In the data rows, the value 128 means zero.
Some points, each followed by its number:
[ 85 116  81 196 143  87 128 139 146  99 113 170 155 128 120  91 172 141
 104 135 100  95 128 106 148 154  89 164  83  64  85 141 115 126 105 112
 173 150] 0
[150 126  88 116 159 135 134 167 141 180  98 138 108 173  74 108 189 142
  82 149 138 208  77 145 194 138 142 132 182 133 123 136  75 119 132 155
  85 119] 1
[148 178 202  70 119 151 116 122 137 156 156 111  82 165 107 159  81 150
 170 103 116 131  82 118  55 100 149 111 121 243 137  79 160  95 127 191
  69 114] 2
[117 125 168 125 112 116 151 160 146 111 142 160 159 163 193  84 100 145
 148 134  96 146 108 120 162 186 151 108 119 150  35 152 142  44 117 117
 103 101] 3
[169 113 119 139 132 139 118  54 117  99 148  80  54 101 102 208 101 103
 118 120 162  77 213 156  27  48 117 143 112 127 230  90 170 209 128 119
 185 117] 4
[149 190 159 115 123 115 152  93 121 136 170 161 118 154 104 125  87 161
 164  97  98 112 100 106  37 139 157 148  79 187 116 106 174 100 101 135
 127 107] 5
[146 164 156 116 111 124 151 100 119 123 172 139  99 125 139 131  88 163
 173  95 122 101 120 129  61 105 153 114  94 194 119 112 148 109 117 151
 113 121] 6
[ 80 109  99 209 127  92 107 139 148  94 100 178 165 129  97  72 137 133
 121 111  88 102 128 103 125 139  66 182  92  81  78 131 146 141 101 112
 182 160] 7
[144 119 113 111 156 127 131 142 129 176 118 142 113 171  71 114 145 147
  66 130 129 191  72 169 187 157 122 132 182 156 120 139  76 142 124 138
  80 111] 8
[102 123  99 149 127 124  91 114 116 101 109  95 138 107 138 141 120  70
 155 131 143 108 124 122 135 120 104 122 133  86 173 114 130 171 127 102
 181 156] 9
[122 112 106 143 150 112 146 170 133 185  97 127 174 173 111 112 174 132
 108 135 128 182  78 145 239 193 127 101 164 123  97 161 107  98 130 132
  69 142] 10
[162 157 155  80  81 163 165 165  85  97 111 110 186 121 243 118 118 150
 168 141 128 162 134 126 181 160 193  66 149 154  78 167 159  60 175 105
  67  79] 11
[ 75  86  83 199 167  89 108 100 174 149 144 151 102 117  51 104 138 125
  56 124 107  93 171 124  98 102  72 203 105  51 176  87 103 214  97  85
 236 162] 12
[137 128 138  81 113 161 114 120 113 122 109  47 111 104 173 180 110  81
 169 108 144 133 141 157 117 119 141  68 149 146 183 118 142 136 161 113
 132 116] 13
[150 116  98 131 144 130 123 154 139 183 116 121 120 168  82 118 202 145
  58 128 143 189 111 143 177 147 152 145 169 114 113 139  74 135 134 131
  99 128] 14
[136 130 101 132 148 112 167 175 152 153 127 208 178 147 124  68 181 205
  77 140 127 161 115 120 201 183 118 148 139  90  37 191  90  95 114 141
 114 135] 15
[113 142 152 163 101 128 112 100 114  53 136 130 154  77 170 113  86 126
 210  96  95  50 169  93  43 121 113 125  73 125 141 110 175 121 111 138
 172 145] 16
[205 145 120  96  81 170 140 126  83 133 110  72 107  98 215 193 126 115
 140 139 142 152 195 183 106 106 183 101 157 109 173 134 136 127 193 100
 134 100] 17
[162 107 107 132 127 164 115 118 101 136 102  91  86  79 100 142 134 114
 118 117 155 156 144 164 123 101 128 121 182  97 190 115  81 184 149 118
 137 135] 18
[156 105  68 190 108 128 131 135 113 113  96 163 155  90 151 106 178 131
  79 175 130 142 159 137 191 131 139 132 137  51 106 178  97 156 142 109
 148 130] 19
[109 152 161  95  92 145  98 145  98 105 122 111 116 111 170 139  68 101
 243  98 110 115 114 110  95 132 144  82 130 186 121 111 159  76 132 173
 100 155] 20
[161 108 125 114 140 123 162 112 154 166 148 115  66 145 111 141 131 135
  61 125 150 163 151 146 117 108 144 139 154 138 141 125 107 157 127 101
 116  80] 21
[ 80 134 150 158 140  88 132 110 172 133 161 181 156 138 108  76 105 163
 127 149  98  83 104  99 126 150 104 159  82 133  71 149 130 122  96 121
 162 143] 22
[133 105  74 124 169 118 135 130 134 174 124 117  95 116  52 133 163 101
  33 125 146 161 137 164 152 137 117 126 149 104 181 125  75 176 135 123
 125 116] 23
[118 141 159 103  95 126 137 121 136 128 131 156 153 145 184  87 132 148
 143 141 124 136 109 112 142 164 147 122 122 144  57 141 131  69 113 129
  99 113] 24
[136 118 158 148 102 145 109  79  97  49 136  96 136  74 210 153  97  83
 211 119 139  77 207 139  89 107 140  88 103 114 143  95 185 132 147  75
 184 132] 25
[153 101  93 142 132 141 125 138 117 126  91 134  96 101 105 148 176 116
  94 142 148 158 143 162 147  99 133 129 185 116 190 126  88 160 148 112
 135 142] 26
[136 123 124 137 124 121 155 141 118 119 133 135 158  99 157  92 145 158
 130 140 131 114 137 121 143 143 137 132 131 103 107 150 130 113 129 127
 143 135] 27
[114 105 140 100 122 150  69  80 134  71 131  94 101 103 142 179  87  83
 173 104 108  74 168 124  73  79 116 117  97 128 167  81 150 140 127 121
 152 101] 28
[ 96 121 120 130 152 117 113 132 156 155 135 146 121 134  85 129 133 117
 113 131 116 144 104 128  98 122 108 143 135 104 133 113 120 149  95 132
 157 155] 29
[ 78 123 111 145 120 110 122 137 138 139 121 143 138 120 101 109 128 117
 139 121 120 117 109 129 120 145 114 122 131 132 145 135 132 139  99 151
 132 140] 30
[117 124 135 134 124 128 122 118 120 114 113 144 123 143 151 109 120 151
 130 134 105 117 129 113 120 136 110 148  91 136 102 120 140 138 100 124
 147 138] 31
[158 145 157  74  91 170 114 126 108 132 112  83  87 116 195 190  99 123
 173 114 115 166 113 148 100 101 168 111 147 182 147 109 151 100 146 154
  87 102] 32
[108 108 109 179 141 118 122 130 149 147 110 165 124  94  51 106 128 151
  92 127 117 128 120 124 130 136  93 160 161  88 125 147  87 164 109 151
 151 156] 33
[169 158 163  58 113 164 150  75 112 142 155  80  75 147 144 188  90 107
 156 114 148 128 154 159  53  76 183 118 107 188 181  77 149 148 147 124
  96  62] 34
[152 111  96 129 118 159 116 131 101 129  91 121  82 111 124 156 138 100
 113 132 160 147 163 166 136  97 156 142 190  95 182 117  94 164 141 110
 137 123] 35
[100 129 143 149 110 125  80 112 123 116 120 127 134 101 114 134  93 130
 165 107 108  89 133 124  95 100  91 120 137 121 145 106 139 131 108 129
 168 164] 36
[165 116 137  99 132 147 145 109 135 152 144 118  89 152 139 146 119 124
  78 155 145 155 166 158 127 100 148 131 127 134 144 114 116 161 143 102
 138  93] 37
[154 139 149  92  81 177  96 145  81 100  87 100 124  97 182 125 112 104
 169 129 135 151 151 117 162 156 184  76 194 149 132 128 115  57 169 129
  89 116] 38
[ 79 108 167 133  95 126 105 133 113  69 105 105 161  87 182 134  97  97
 182 131 117 120 152 101 146 136 113  77 148 114 138 130 171 114 107 108
 143 162] 39
[ 75 131 148 135 131 119 109 147 107 119 129 134 185 125 138  93 117 116
 147 126 128 111 121  75 184 174 116 101 116 115 121 139 137  88 127 142
 124 160] 40
[ 40 100 121 199 130 112  69 102 122  67 139 131 144  75  99 129  80  73
 197  78  88  34 134 101  67 102  69 132  88 103 166  89 177 156  85 120
 208 205] 41
[179 120 112  79 142 119 165 193 154 209  92 109 153 186 157 114 192 150
  52 177 140 253  71 149 255 176 177 104 214 133  84 186  80  92 147 124
  50 100] 42
[133 111  98 141 133 131 109  58 120 128 141  85  55 108  90 187 114 109
 109 120 153 103 193 155  37  29 128 138 104 115 232  63 131 210 150 129
 187 112] 43
[127 139 130 107 136 146 112 118 128 143 158  75  50 165  87 179  96  93
 167  84 142 116 113 126  43  88 135 114 132 183 214  56 167 169 128 146
 106 116] 44
New points follow, each followed by the numbers of its five nearest points above, nearest first.
[184 122 113 108 127 161 117 110 133 138 130  91  93 120 154 144 143 118
  99 150 162 144 185 176 152  93 126  88 166 109 169 117 135 153 164  96
 121  86] 37 35 18 26 21
[114 144 149 149 107 103 138 152 136 120 147 167 127 113  92 104 127 142
 145  91 108 127  79 113 101 121  90 153 109 152  86 147 140 112 114 180
 112 163] 30 31 22 29 27
[132 151 143  95 104 146 134 165 106 124 101  84 146 130 175 168 104 116
 159 124 142 165  94 119 163 153 153  78 167 155 108 134 161  88 140 136
  71 136] 38 32 11 20 13
[120 137 123 135 100 142  96 115  96 101 120  80  93 116 149 197 118  79
 172  99 115 101 153 147  87 101 111 112 100 133 212  96 182 169 142 119
 179 156] 28 9 13 36 25
[187 138 108  69 137 140 197 225 136 199  75 116 191 173 185 112 193 158
  86 198 158 255  71 146 255 205 178  96 236 119  60 206  94  72 153 125
  53 107] 42 10 1 15 14
[112 152 147 129 101 133 127 141 124 119 130 151 139 108 163 101 134 148
 138 141 120 112 136 110 138 140 132 137 106 112 103 135 123 110 139 138
 114 135] 27 31 24 40 30
[ 65 145 173 155 111 109  94 112 136  79 150 155 171 129 133  79  90 140
 196 103  89  43 115  53  78 131 102 162  47 149  98 112 175  78  96 155
 160 176] 16 22 36 31 40
[128 120 121 125 128 154 116 141 144 122 123 130 132 134 138 123 121 137
  91 177 141 109 153 135 158 112 134 125 135  95 125 144  94 107 157 140
 137 102] 27 37 31 30 35
[107 158 186  87 122 115 153 168 125 151 152 127 163 149 138 111  97 139
 176 135 116 131  89 106 123 153 142  96 122 186  92 149 135  74 121 152
  81 126] 24 3 40 20 6
[ 91 114 109 147 114 137  66  90  99  66 109  84  92 117 102 175  87  49
 189  64 106  78 144 116  56  88  94 111  99 132 224  59 174 178 129 119
 184 176] 28 41 36 9 44
[126 128 110 119 119 147  82 141 104 101 102  77 120 152 113 158 126  82
 136 120 127 157  93 122 124 118 140 101 142 141 168 101 119 147 156 125
 106 111] 13 9 35 18 30
[152 103 102 108 160 149 139 119 145 182 121 104 100 120  47 144 164 113
  65 134 151 180 143 150 157 114 108 131 160 126 179 112  85 187 146 135
 137 122] 23 26 18 21 14
[ 92 120  88 183 171  83 110 152 142 148 121 141 144 127  51 113 148 118
  83 110 120 123  83 109 152 141  65 168 127 110 122 112 101 155 110 147
 145 176] 33 29 30 0 7
[120 131 147 125 124 131 121 145 136 121 131 128 169  93 205  99 130 123
 157 176 144 128 150 134 170 155 130 102 118 111 102 166 128  72 131  99
 138 115] 27 24 40 3 39
[133 149 136 114 131 154 113  99 138 122 149 130  95 124 117 136 113 128
  98 155 150  86 152 127  88  98 121 152 104 132 135 121 134 154 155 121
 134  92] 37 31 21 29 36
[136  94  94 140 158 103 143 130 139 178 114 121 111 132  72 130 158 114
  51 128 146 158 113 146 168 148 129 142 171 109 159 128  70 186 130 136
 136 116] 23 14 26 8 21
[121  94 114 153 115 129 114 169 119 115  97 113 152  86 161 133 134 108
 120 144 136 139 144 137 180 136 135 124 165  96 122 145 130 103 147 134
 136 144] 27 19 40 30 39
[104 147 168 102 130 138 104 136 101  94 131 121 195 125 147 112  99 102
 189 144 125 110  97  81 166 175 143  91 129 163 105 129 138  55 137 125
  91 155] 40 24 20 39 3
[ 90 133 134 132 124 108 129 139 117 126 123 140 163 108 151  91  98 118
 138 102 115 126 111  98 163 163 127 129 130 157 102 144 116  82 111 140
 127 158] 40 30 27 24 31
[116  94  50 171 167 122 123 144 145 146 109 134 127 125  48 138 200 107
  72 117 138 141 121 150 168 139 100 155 151  79 160 115 101 195 116  93
 170 153] 23 33 26 29 14
[166 135 117 160 119 132 157 113 120 120 151 137 115  99 128 138 152 141
  98 118 131 156 175 152 125 119 123 161 106 123 149 114 121 160 129 102
 148 122] 37 21 27 31 26
[142 148 155  75  98 161 158 167 113 152 106  81 137 135 200 189 107 101
 170 113 117 207 123 158 156 119 158  82 158 162 114 150 149  72 142 131
  84 108] 32 38 11 13 17
[121 114 133 112 123 141 132 152 110  95  95 126 178  99 188  87 125 128
 156 178 138 116 150 128 180 135 115 112 142 116 106 155 111  90 147 107
 137 126] 27 40 24 39 31
[101 157 160  78  91 138 122 176 113 116  76 104 190  97 232 123 101 118
 203 154 140 165 123 123 203 161 181  50 178 143  58 169 118  52 145 133
  68 119] 11 38 24 3 39
[ 82 114 136 127 135 121  75  80 102  90 144  60  93 114  88 199  71  60
 210  69 104  62 146 120  38  74  82 108  97 154 216  59 186 160 128 138
 160 168] 28 44 41 36 4
[157 134 121 135 130 145 125 103 114 115 152 119  97 112 142 149 115 109
 119 121 134 108 158 158  85  95 137 134 121 123 167 108 127 167 162 108
 148 122] 37 35 18 9 28
[ 97 137 149 118 119 142  80  94 115 109 149 105  81 120  97 150  84 103
 172  91 115  82 145 110  45 114 153 110  94 175 169  81 152 144 120 140
 141 137] 28 44 36 6 16
[139 123 116 126 147 124 124 117 112 130 121 138 105 136  78 137 135 129
  82 146 151 103 139 136  90 104 120 163 115 109 142 133 133 154 111 138
 150 119] 29 31 30 37 21
[162  82  91 128 160 137 118 145 129 171 125  92  99 141  64 134 161 104
  60 142 177 179 122 152 137 137 124 128 163 118 150 119  73 170 141 135
 115 105] 23 14 26 21 8
[201 204 194  23 103 154 183 150 136 171 169 133 104 189 153 123 115 205
 168 121 126 192  83 131  74 151 195 108  93 235  72 122 163  47 147 193
   6  62] 2 6 5 32 24
[134 114 102 164 171  98 140 134 185 159 168 182 112 168  71 112 143 148
  72 128 134 163 117 120 137 116 126 179 113 115 104 138 110 157 102 110
 141 103] 29 33 21 14 22
[159 175 168  90  82 155 135  85  90  82 171 117  95 132 151 163  79 123
 209  85 109  90 142 111   0  80 142 104  84 206 159  66 200 112 131 150
 105 103] 6 34 5 2 20
[151 137  93 147 137 108 148 168 137 148 124 154 167  98 140  87 193 138
  57 169 159 133 138 149 199 150 128 146 160  79 103 172 102 119 140 136
 104 128] 19 27 15 14 10
[120 127 109 116 103 126  72 113 104  91 124  83  87 121 118 215  91  79
 180  75 110  96 155 116  62  64  99 114 116 138 191  72 183 142 155 129
 180 156] 28 36 44 9 13
[131 141 174 113  87 159  83  96  78  94 127 108  99 114 162 154  53 107
 210  97 132  81 137 102  47  93 164  84 132 179 176  89 170 116 133 126
 121 139] 20 28 6 32 13
[113 130 107 143  98 140  81 106 109  70 123  67  77 133 133 209  94  79
 190  70 113 101 155 114  67  71 116 113 116 147 180  63 187 140 126 123
 150 160] 28 44 36 13 9
[140 145 108  98 126 138 185 218 142 194  70 115 172 163 202 116 167 139
  78 173 148 255  69 156 255 224 169  82 211 111  45 213  88  60 163 122
  50  86] 42 10 1 15 11
[146 177 165  82 120 130 156 147 137 171 137 107 123 159 120 160  93 164
 180  95 126 149  88 118  83 140 134 121 115 214  96 113 143  96 118 175
  72 121] 2 6 5 32 20
